Where one turn sends some rows of the set: a few examples, then the rows asked
K_321: [-14 -18 -10 -44  -2 -33 -10  27  -8 -19  -7  -5]
K_776: [  6  -3  10 -53 -40 -27  -8 -36 -53  -3  15  -1]
K_513: [-27 -14  64 -24 -23  10 -44  -8 -29  20  14  23]
K_551: [-17 -21 -10 -42 -10 -26 -15  15  18  -7  -6   0]
K_267: [ -1  16  30 -62  10 -40 -34 -12   6  11  -4 -10]
K_290: [ -7  17  36 -44  19 -17 -14 -28  14  20  -8  -5]
K_911: [ -4  13  45 -46  21   5  -9 -19  -2 -11 -18 -16]
K_202: [-28  14  57 -28 -30  -2 -38 -51 -13  -2  -2  14]
K_353: [-17 -24  43 -57 -27 -17 -40  20  -4   2  -5  50]
K_139: [-27  27  57 -48 -20 -30 -44 -22 -48 -22  -6  11]
K_885: [ -3 -37  -8 -64 -29 -22 -33  -2 -10 -14   6 -11]
K_237: [  0 -26  51 -17 -15   6 -11   9 -49  17   6   8]
K_658: [-21 -31  -4 -62  -9   2  -7   2 -11 -40 -10   9]
K_358: [-33  -8  60 -40 -31  -4 -56   4 -22  12  10  38]
K_145: [ -2 -37  46 -31 -35   8 -36  -5  -6  30   7  27]
K_360: [ -6 -23  -5 -27  -1 -15  -2  16 -15 -13  -7 -25]
K_961: [ -9 -25 -16 -34 -11 -32  -9 -10 -21  18  16  -4]
K_674: [-33  -2  63 -44 -19  -7 -47  16 -39  -3   6  32]
K_759: [-35  23  50 -48 -29 -29 -48 -34 -14  -5  -2  28]
K_546: [-26  -6  68 -27 -20  10 -36   8 -49   4   9  21]
K_817: [-15  10   5 -55 -24 -30  13 -26 -42 -10   9  32]
K_501: [-21  -4  10 -65 -36  -7   2 -35 -12 -28  -6  37]
K_857: [-10 -30  -9 -25 -10  -8  -6   2  10   0  -5 -14]
K_33: [-27 -18  -9 -33   6  -8  18  -6 -19 -10   0  15]
K_896: [-12 -13  50 -44  -8 -15 -14  37 -50 -12  -6  33]
K_22: [  3 -17  14 -63 -51   2 -17 -41 -22 -22  -1   1]
K_182: [  2  15  42 -71  11 -20 -32  -4  -8 -19 -17 -25]
K_240: [-22  17  60 -29 -22  -2 -31 -39 -45 -17  -6  -5]

K_759 turns into K_139
K_513 turns into K_358
Where do these go?
K_22 turns into K_501
K_353 turns into K_896
K_182 turns into K_911
K_658 turns into K_33
K_551 turns into K_321

Where one turn sends some rows of the set: a few examples, then the rows asked
K_641: [ 31 -39 -18  -6 -23 -21   1 -10   9   4  18  21 -21  24 -11  10   5  28
 -37  15   4   0  30  -1 -17   6 -25  -1 -21]
K_298: [-34  10  -7 -27   2  -7 -10   4 -10  39  21   3  28 -29  -7   7  20   1
  -4  14 -10  17  -4 -30   2 -24 -31  22  36]
K_385: [  5   4  14  10 -22  10  12  17  -5  21 -11  21  38 -25 -24 -35  27  10
  -4 -22  -6  -3  -8  22  17   2 -23  11  55]
K_487: [-20 -15  13  16   7  26  -1   8  -1   4 -23  33  40   0  -8 -32  26  10
 -17  -8  -2  -9  -5  -7   9  -1 -13  13  64]
K_939: [ 12 -28 -30   7 -11 -32 -18 -18  15  -9  17  23 -12  24 -38  11  -3  37
 -24   6  -1   1  30  14  -9  -8  -9 -17 -20]
K_526: [-16   3  12  20  12   8   2 -34 -14   9   5  27  29  -9 -24   2  26   5
   8  36   2   6 -13 -30  -1 -47   0  -1  43]
K_15: [-29  19   0  -9   8  18  -6  10  14  -4 -15   6   2 -27  21  13   1 -17
   5  -2   7 -19  -9  -2  20 -24  -3  26  55]
K_189: [  7 -37 -12   0 -15 -18  11  18   6   6   9  17 -17  38  -3  -2 -35  20
 -25  -8   3  -3  -5  23 -14  39  -7  -4 -14]
K_276: [ 31 -22 -10   2  -8  -9  -5  23   4  -3  20  -6 -46  22  25  -1 -13  24
  -2  12   7  -9  18  15 -15 -31  19 -18  -4]
K_177: [-26  34  16  -6   5   3   4  20  12 -15 -13  -9 -13 -16   7  30   3 -18
   4 -23  18  -3  -1   7  25 -25   1  30  16]
K_135: [ 30 -37 -16 -15 -38 -16  11  11  -1  -1  24  19 -10  28 -14   8   4  19
 -19  24   2   9  22   2  -7 -18 -18   1 -27]
K_45: [ 11  20  32  17   0  11  30 -35 -20  20  -1  17   4 -15 -29  -4  12  -4
  15  24   0  -2 -19  -8  15 -37 -13   0  39]
K_678: [  6 -36 -10  23   9 -15   2  18  10 -16  -3  14 -17  50 -19 -14 -27  27
 -20 -14  -4  -6  21  11 -11   6  13 -25 -11]
K_11: [ 28 -23 -28   0 -21 -33 -18 -10  18   1  38  12 -32  -3   6  15  -6  41
  -9   6   5   0   9  30 -18  -3  18 -20   2]
K_327: [-34   5  11  39  34   9  -9 -10   1  10  11   0  16 -37  22  15   2  -1
   0   5  15  -4 -16 -15 -38 -10  13   0  46]
K_47: [-26  -2  16  38 -13 -39   6  23  14   6 -17   3  37   0 -30   3  18  -7
  -5 -16  25  15 -36 -25 -16  17   9  16  10]
K_37: [-21  16  38  43  29  15  -1 -14 -16   9  19  -6   4 -25  19  20  10   8
  -9 -12  27   6 -10  16 -41  -8  11   3  17]
K_653: [ 38 -24 -23   2 -20 -29 -19   5  21  -2  13  -3 -48  14  11   5   0  26
 -10  18  14 -12  20   3 -15 -25   9 -14  -4]
K_247: [ 19 -31 -17   1 -11 -31   0  -8  19   6   5  18 -39  34  -3   2 -30  28
 -22  -2   6 -11  -8  16  -7  33   2  -9  -3]
K_628: [ 16 -31 -15  10  13 -26 -13   7  17   0   3   6 -38  38  -6 -14 -17  39
 -26 -15  -5 -10  25   6 -10  12   9 -24   3]
K_119: [-11   1  10  52  -4 -37   7  19  12  25 -19  -8  39 -19 -38 -16  17 -12
   3  -6  10   4 -19 -35 -23  -5  -7  -1  24]
K_232: [  9 -32 -25   8 -17 -26 -10  -4  -3  -3  38  18   5  22 -35   8  -3  36
 -13  15  -6  18  24  19 -22 -21  -2 -23 -27]
K_813: [-46  -9  -6  23   5 -25  -7  14  16  19 -16   9  47 -11 -22  -2   5 -10
  -8  -5   7   2 -31 -37 -14  16  -9  18  36]
K_751: [ -8  -4  28  14  -8  16  -4  29 -10   6 -16  17  34   6 -12 -37  38  23
 -20 -34  10   4  -2  23   8  -1  -8  14  40]
K_25: [ -4   9  35  60  22  20  18 -11  -4  10  -4  -4  11 -38   6   6   8 -12
  -8  -7  18 -13   1  -2 -38  -7 -10   1  29]
K_747: [ -3  17  34  13   2  -7  13 -32 -21   2   7  23  13  10 -40   3  31  13
  12  18   5  21 -20 -14  19 -46  11   0  22]
K_705: [-25  35   1   8   1   0   3  14  17  -1 -14  -8   8 -42 -14  18 -10 -21
   6 -28   3 -13   3  20  18 -10 -20  21  30]
K_746: [-22  30   7  -1  17 -24  -1   5 -15  53  18 -25  13 -37 -26   0   5   0
   5  -5 -16  18   5 -22  -8 -24 -27   0  25]
K_174: [-23  21  19 -21   0 -20  -7  13 -28  53  27 -15  14 -10 -13   1  26  14
  -8  -2   0  34  -7 -19  -7 -20 -28  17  11]
K_736: [ 15 -15 -22   0 -16 -29  -7   6  11  -2  41   3 -32   3  10  20 -30  25
   6   8   4   5  -6  33 -18  -3  31 -21  -7]

K_736 turns into K_189
K_11 turns into K_247
K_526 turns into K_327
Where do these go?
K_747 turns into K_37
K_385 turns into K_45

